In the data rows, zero lies at 7.5, halfway between 7 and 8.
Every row has a hidden score from 0 to 40. What is each row's score? 20 is about the middle. The score is a weighted sum of the row's numbers plus the product of two more (or one squared), each taken from its middle value.
(6, 7, 8, 8, 8, 8, 5, 8, 5, 8, 8, 7, 4, 7, 8, 8) 21
(5, 7, 7, 5, 0, 8, 3, 8, 0, 7, 1, 6, 1, 7, 6, 6) 7
(8, 10, 9, 8, 13, 8, 6, 10, 8, 9, 10, 9, 8, 8, 9, 9) 20
(3, 2, 5, 10, 8, 4, 9, 8, 10, 9, 8, 5, 8, 4, 11, 10) 3
(6, 5, 7, 10, 10, 6, 13, 10, 15, 9, 11, 8, 14, 5, 10, 10) 23
(3, 5, 7, 8, 8, 6, 8, 8, 8, 9, 9, 6, 10, 6, 9, 10) 19
(5, 5, 7, 8, 8, 7, 8, 8, 8, 8, 6, 8, 9, 7, 8, 9) 13
(5, 7, 9, 8, 5, 8, 4, 8, 5, 7, 6, 8, 8, 7, 7, 8) 7
(7, 7, 9, 8, 10, 9, 9, 10, 11, 9, 10, 10, 13, 8, 8, 9) 20
(8, 7, 9, 8, 8, 9, 7, 10, 9, 9, 9, 10, 11, 8, 7, 8) 14
(7, 7, 9, 8, 5, 9, 5, 8, 5, 8, 5, 8, 7, 8, 6, 6) 16
(8, 7, 9, 5, 5, 9, 5, 8, 4, 6, 4, 8, 8, 9, 6, 6) 8
(12, 10, 11, 8, 13, 9, 9, 10, 12, 6, 13, 11, 13, 11, 6, 6) 17
(12, 10, 10, 5, 10, 10, 9, 10, 10, 5, 10, 10, 12, 10, 5, 5) 24
(11, 10, 9, 5, 8, 9, 9, 10, 8, 4, 8, 9, 11, 9, 5, 5) 29
(9, 10, 9, 5, 8, 9, 8, 8, 8, 4, 6, 9, 8, 9, 5, 5) 21
(11, 10, 10, 5, 8, 9, 8, 10, 9, 5, 7, 9, 11, 10, 5, 5) 20
(8, 10, 9, 5, 8, 9, 6, 8, 4, 7, 8, 9, 8, 10, 6, 6) 24
(11, 10, 9, 5, 10, 9, 7, 10, 10, 6, 8, 9, 10, 10, 6, 6) 20
(8, 10, 9, 8, 8, 9, 6, 8, 4, 8, 8, 9, 6, 10, 6, 6) 25
(8, 10, 9, 8, 8, 9, 5, 10, 5, 8, 8, 9, 6, 9, 7, 6) 22
(6, 10, 9, 8, 8, 9, 5, 8, 3, 8, 6, 8, 6, 9, 6, 6) 28
(7, 10, 8, 8, 5, 8, 6, 8, 5, 8, 6, 8, 6, 7, 8, 8) 23
(8, 7, 9, 8, 5, 9, 5, 8, 6, 8, 7, 8, 8, 9, 6, 7) 11
(9, 10, 10, 8, 10, 9, 8, 10, 10, 7, 9, 10, 11, 10, 7, 7) 19
(8, 7, 10, 8, 8, 9, 8, 10, 8, 7, 9, 10, 11, 9, 7, 7) 14
(5, 10, 9, 8, 5, 9, 5, 8, 6, 7, 6, 8, 9, 8, 6, 7) 31
(7, 10, 9, 8, 8, 9, 6, 10, 6, 8, 9, 8, 6, 7, 8, 8) 31
(3, 7, 8, 8, 5, 8, 3, 8, 1, 7, 4, 7, 5, 7, 7, 8) 15
(7, 7, 9, 8, 5, 9, 5, 8, 4, 8, 4, 8, 6, 9, 6, 7) 13
(8, 10, 9, 8, 8, 9, 6, 8, 3, 7, 6, 9, 8, 9, 6, 6) 20
(9, 10, 9, 5, 8, 9, 5, 8, 5, 7, 7, 10, 7, 9, 6, 6) 19
(11, 10, 10, 5, 13, 10, 9, 10, 8, 5, 6, 10, 11, 10, 6, 5) 21
(13, 10, 10, 5, 13, 10, 10, 10, 9, 5, 8, 10, 12, 10, 5, 5) 29
(11, 10, 10, 5, 8, 9, 9, 10, 10, 6, 10, 9, 9, 10, 6, 5) 26
(9, 10, 10, 8, 10, 9, 5, 10, 6, 7, 7, 8, 8, 10, 6, 6) 17
(9, 7, 9, 5, 8, 9, 6, 8, 4, 6, 5, 8, 8, 9, 5, 6) 23
(9, 10, 10, 5, 8, 9, 6, 8, 7, 6, 7, 9, 8, 10, 6, 5) 14
(8, 10, 9, 8, 8, 9, 5, 8, 5, 8, 8, 9, 8, 9, 6, 7) 13
(8, 10, 9, 8, 10, 9, 6, 8, 5, 8, 7, 9, 6, 9, 7, 7) 21
(6, 10, 8, 8, 8, 8, 6, 8, 6, 9, 9, 9, 4, 8, 8, 8) 29
(9, 10, 9, 8, 10, 9, 6, 10, 6, 8, 9, 9, 6, 10, 7, 7) 27
(7, 10, 8, 8, 8, 8, 5, 8, 5, 7, 7, 8, 5, 8, 8, 8) 18
(4, 7, 6, 8, 5, 6, 4, 8, 5, 9, 4, 7, 0, 6, 8, 9) 20
(4, 5, 3, 10, 5, 4, 5, 5, 9, 11, 8, 4, 0, 4, 11, 10) 17
(4, 7, 4, 10, 5, 5, 4, 5, 7, 11, 7, 5, 0, 4, 11, 10) 20
(6, 10, 8, 8, 8, 9, 5, 8, 4, 8, 7, 9, 4, 8, 7, 8) 26
(10, 10, 10, 8, 10, 9, 8, 10, 9, 7, 9, 10, 10, 10, 6, 6) 22
(7, 7, 9, 5, 8, 9, 6, 8, 5, 6, 5, 8, 6, 9, 5, 5) 18
(7, 7, 9, 5, 10, 9, 8, 8, 3, 4, 2, 8, 6, 9, 4, 4) 24
(11, 10, 9, 5, 10, 10, 9, 8, 6, 4, 4, 8, 9, 9, 5, 4) 24
(9, 7, 9, 5, 5, 9, 8, 8, 2, 4, 1, 7, 8, 9, 5, 4) 10
(11, 10, 9, 5, 8, 10, 9, 8, 6, 3, 3, 8, 9, 9, 5, 5) 21
(11, 10, 9, 5, 10, 9, 9, 8, 7, 5, 6, 9, 8, 9, 5, 5) 27
(11, 7, 9, 5, 10, 9, 8, 8, 6, 5, 6, 10, 9, 10, 5, 5) 31
(8, 7, 9, 5, 8, 9, 8, 8, 5, 5, 6, 9, 9, 10, 5, 5) 22
(9, 10, 9, 5, 8, 9, 7, 8, 7, 7, 8, 9, 9, 10, 5, 5) 21
(9, 10, 9, 5, 10, 9, 7, 8, 6, 6, 7, 8, 10, 10, 5, 5) 19
(8, 7, 9, 5, 8, 9, 7, 8, 7, 6, 6, 9, 7, 10, 5, 5) 17
(10, 10, 10, 5, 10, 9, 7, 10, 8, 7, 9, 10, 10, 10, 6, 6) 24
(11, 10, 10, 5, 10, 10, 9, 8, 9, 5, 6, 9, 11, 10, 5, 5) 17
(11, 10, 9, 5, 13, 10, 10, 10, 9, 4, 5, 9, 10, 10, 5, 5) 28
(11, 10, 9, 5, 10, 10, 9, 8, 8, 4, 4, 9, 10, 10, 5, 5) 19
(13, 10, 10, 5, 13, 10, 11, 10, 9, 5, 6, 10, 12, 10, 5, 5) 28
(12, 10, 10, 5, 13, 10, 9, 10, 10, 4, 6, 10, 12, 10, 5, 5) 18
(11, 10, 9, 5, 13, 10, 10, 8, 9, 4, 5, 9, 11, 10, 5, 5) 20
(11, 10, 9, 5, 13, 9, 10, 8, 8, 4, 4, 9, 9, 10, 5, 5) 25
(10, 10, 10, 5, 8, 9, 8, 8, 7, 5, 7, 9, 9, 10, 5, 5) 21
(10, 10, 9, 5, 8, 9, 7, 8, 7, 6, 7, 8, 6, 10, 5, 5) 25
(10, 10, 9, 5, 10, 9, 7, 8, 9, 5, 7, 9, 10, 10, 5, 5) 13
(11, 10, 10, 5, 10, 9, 8, 8, 8, 4, 6, 9, 10, 10, 5, 5) 16
(8, 7, 9, 5, 10, 9, 8, 8, 6, 4, 3, 8, 7, 9, 5, 5) 19
(11, 10, 9, 5, 13, 9, 10, 8, 7, 4, 4, 9, 8, 10, 5, 5) 30
(10, 10, 9, 5, 10, 9, 9, 8, 5, 4, 4, 8, 9, 10, 5, 4) 25
(11, 7, 9, 5, 8, 9, 9, 8, 5, 4, 3, 8, 9, 9, 5, 5) 24
(11, 10, 9, 5, 13, 10, 10, 8, 7, 4, 3, 9, 12, 10, 5, 5) 19
(10, 7, 9, 5, 8, 9, 9, 8, 7, 3, 4, 8, 10, 9, 5, 5) 17
(11, 10, 9, 5, 10, 10, 9, 8, 8, 4, 4, 9, 10, 10, 5, 5) 19
(12, 10, 9, 5, 13, 10, 10, 8, 8, 4, 4, 9, 11, 10, 5, 5) 20
(12, 10, 10, 5, 13, 10, 10, 10, 11, 4, 5, 10, 12, 10, 5, 5) 19
(12, 10, 9, 5, 8, 10, 11, 10, 13, 4, 9, 9, 11, 10, 5, 5) 29
(8, 7, 8, 5, 5, 9, 8, 10, 5, 3, 3, 7, 8, 9, 4, 5) 20
(11, 10, 10, 5, 10, 9, 11, 13, 12, 4, 8, 10, 13, 10, 5, 5) 24
(10, 10, 9, 5, 8, 9, 9, 10, 8, 3, 4, 9, 10, 9, 5, 5) 21
(11, 10, 10, 5, 8, 10, 11, 13, 10, 3, 8, 10, 11, 10, 5, 5) 27
(11, 10, 9, 5, 8, 10, 10, 10, 8, 4, 5, 9, 9, 10, 5, 5) 27
(13, 10, 10, 5, 13, 10, 11, 10, 11, 5, 12, 11, 12, 10, 5, 5) 34
(10, 7, 8, 5, 8, 9, 10, 8, 8, 4, 2, 8, 9, 9, 5, 4) 10
(11, 10, 9, 5, 10, 9, 9, 8, 7, 4, 4, 9, 10, 10, 5, 4) 19
(10, 7, 10, 5, 8, 10, 9, 8, 7, 4, 3, 8, 10, 9, 5, 5) 14
(11, 7, 9, 5, 10, 9, 9, 8, 5, 4, 3, 8, 9, 9, 5, 4) 21
(11, 7, 9, 5, 8, 9, 9, 8, 5, 3, 2, 8, 8, 9, 5, 4) 17
(10, 7, 8, 5, 5, 9, 8, 8, 5, 4, 3, 8, 8, 9, 5, 4) 10
(13, 10, 10, 5, 13, 10, 11, 10, 11, 5, 7, 10, 12, 10, 5, 5) 26
(11, 10, 9, 5, 10, 9, 9, 10, 8, 4, 4, 8, 10, 9, 5, 5) 24
(10, 10, 9, 5, 10, 9, 9, 8, 7, 4, 3, 8, 9, 9, 5, 4) 22
(13, 10, 10, 5, 10, 10, 9, 8, 9, 4, 5, 9, 11, 9, 5, 5) 13
(11, 10, 9, 5, 10, 9, 9, 8, 8, 4, 5, 10, 10, 9, 5, 5) 19
(12, 10, 10, 5, 10, 10, 10, 10, 10, 4, 7, 10, 11, 10, 5, 5) 24
(12, 10, 9, 5, 13, 10, 10, 10, 7, 4, 7, 9, 12, 10, 5, 5) 32
(12, 10, 10, 5, 10, 10, 10, 10, 11, 4, 6, 10, 12, 10, 5, 5) 19
(10, 7, 9, 5, 8, 9, 8, 10, 5, 4, 7, 8, 8, 9, 5, 5) 36
(10, 10, 9, 5, 8, 9, 9, 8, 7, 4, 6, 8, 8, 9, 5, 4) 26
(11, 10, 9, 5, 8, 9, 8, 10, 10, 4, 6, 9, 11, 10, 5, 5) 17
(9, 7, 8, 5, 5, 9, 7, 8, 6, 4, 4, 7, 8, 9, 5, 5) 14
(9, 10, 9, 5, 8, 9, 7, 8, 7, 7, 10, 10, 9, 10, 6, 6) 23
(6, 7, 8, 5, 3, 8, 5, 8, 1, 4, 3, 6, 5, 8, 5, 5) 20
(11, 10, 10, 8, 8, 9, 6, 10, 7, 7, 9, 9, 9, 10, 6, 6) 19
(9, 10, 10, 8, 10, 9, 7, 8, 9, 8, 9, 10, 9, 10, 6, 7) 13
(8, 7, 9, 5, 5, 8, 5, 8, 3, 6, 5, 8, 7, 9, 5, 5) 21
(9, 7, 9, 5, 5, 9, 7, 8, 7, 5, 5, 8, 9, 9, 5, 5) 11
(8, 10, 9, 8, 8, 9, 6, 8, 7, 7, 7, 9, 9, 10, 6, 6) 17
(8, 7, 10, 8, 8, 9, 10, 10, 12, 6, 9, 9, 11, 10, 6, 6) 23
(9, 7, 9, 8, 10, 9, 7, 10, 12, 9, 11, 10, 12, 8, 7, 8) 12
(7, 7, 8, 8, 10, 8, 6, 10, 10, 8, 8, 9, 11, 7, 8, 9) 9
(7, 5, 9, 8, 8, 9, 9, 10, 8, 8, 8, 9, 9, 8, 7, 8) 18
(7, 5, 9, 8, 8, 9, 10, 10, 7, 6, 8, 9, 9, 8, 6, 7) 24
(8, 5, 8, 8, 10, 9, 13, 10, 11, 7, 10, 10, 11, 8, 7, 8) 28
(5, 2, 7, 8, 8, 8, 13, 10, 11, 8, 7, 9, 11, 6, 8, 9) 6
(4, 2, 6, 8, 8, 7, 12, 10, 11, 8, 6, 9, 11, 6, 8, 10) 4
(0, 2, 3, 10, 5, 5, 6, 5, 5, 7, 1, 7, 4, 4, 9, 9) 3
(4, 2, 6, 10, 8, 6, 10, 8, 9, 8, 8, 9, 10, 6, 8, 10) 16
(6, 2, 7, 8, 8, 8, 13, 10, 9, 7, 7, 9, 9, 7, 7, 8) 7
(8, 7, 9, 8, 10, 9, 12, 13, 11, 6, 8, 9, 11, 9, 6, 7) 25
(7, 7, 9, 8, 8, 9, 8, 10, 8, 9, 7, 10, 11, 8, 7, 8) 17
(7, 7, 8, 8, 8, 8, 7, 8, 9, 8, 8, 9, 11, 8, 7, 8) 11
(4, 5, 6, 8, 8, 7, 5, 8, 7, 8, 5, 8, 7, 6, 8, 9) 8
(8, 7, 7, 10, 10, 8, 8, 10, 15, 9, 13, 11, 12, 7, 10, 10) 12
(3, 5, 3, 10, 3, 4, 5, 5, 7, 11, 8, 5, 3, 4, 11, 10) 12
(6, 7, 8, 8, 8, 8, 5, 10, 9, 8, 7, 9, 7, 8, 8, 8) 8
(6, 7, 7, 8, 8, 8, 5, 8, 9, 9, 8, 9, 6, 7, 9, 9) 12
(7, 7, 7, 8, 10, 8, 6, 8, 10, 9, 9, 10, 7, 7, 9, 10) 13
(4, 7, 6, 8, 5, 7, 5, 8, 7, 8, 5, 9, 7, 6, 9, 9) 7
(3, 7, 6, 8, 3, 7, 4, 8, 4, 7, 2, 6, 2, 6, 8, 9) 18
(7, 10, 8, 8, 8, 8, 6, 8, 8, 8, 8, 9, 6, 7, 9, 9) 18
(9, 10, 10, 8, 10, 9, 7, 10, 9, 9, 9, 10, 10, 9, 7, 7) 21
(6, 10, 9, 8, 5, 9, 5, 8, 4, 8, 7, 8, 7, 8, 7, 7) 27
(7, 7, 8, 8, 10, 7, 6, 10, 11, 9, 12, 9, 8, 7, 9, 10) 21
(6, 5, 5, 10, 10, 6, 7, 10, 13, 10, 10, 8, 10, 5, 11, 10) 2
(4, 2, 3, 15, 5, 2, 13, 5, 13, 14, 15, 3, 11, 2, 14, 13) 26
(6, 5, 4, 10, 8, 5, 6, 8, 12, 12, 12, 5, 5, 5, 11, 10) 15
(0, 0, 0, 15, 0, 0, 13, 0, 5, 14, 8, 0, 2, 0, 15, 15) 32
(4, 2, 3, 12, 8, 2, 8, 5, 12, 13, 14, 4, 8, 3, 14, 12) 11
(2, 0, 0, 15, 0, 0, 15, 0, 9, 15, 13, 0, 8, 0, 15, 15) 30
(0, 0, 0, 15, 0, 0, 15, 0, 6, 15, 9, 0, 4, 0, 15, 15) 38
(7, 7, 6, 8, 8, 6, 5, 8, 9, 10, 11, 5, 3, 6, 10, 10) 26
(9, 10, 9, 8, 10, 9, 6, 10, 7, 9, 10, 10, 7, 8, 8, 9) 24
(1, 5, 3, 10, 3, 4, 3, 5, 5, 10, 7, 3, 0, 3, 10, 9) 20
(9, 10, 10, 8, 13, 9, 7, 10, 9, 9, 12, 11, 6, 9, 8, 8) 28
(8, 10, 9, 8, 8, 9, 5, 8, 6, 8, 9, 9, 6, 9, 7, 7) 18
(5, 7, 8, 8, 5, 8, 4, 8, 1, 7, 5, 7, 3, 7, 6, 7) 23
(9, 10, 9, 8, 8, 9, 6, 8, 5, 7, 6, 9, 8, 9, 6, 6) 17
(8, 10, 9, 8, 8, 9, 5, 8, 7, 8, 7, 9, 9, 9, 6, 7) 11
(3, 7, 8, 5, 3, 8, 3, 5, 2, 7, 2, 7, 3, 8, 6, 6) 11
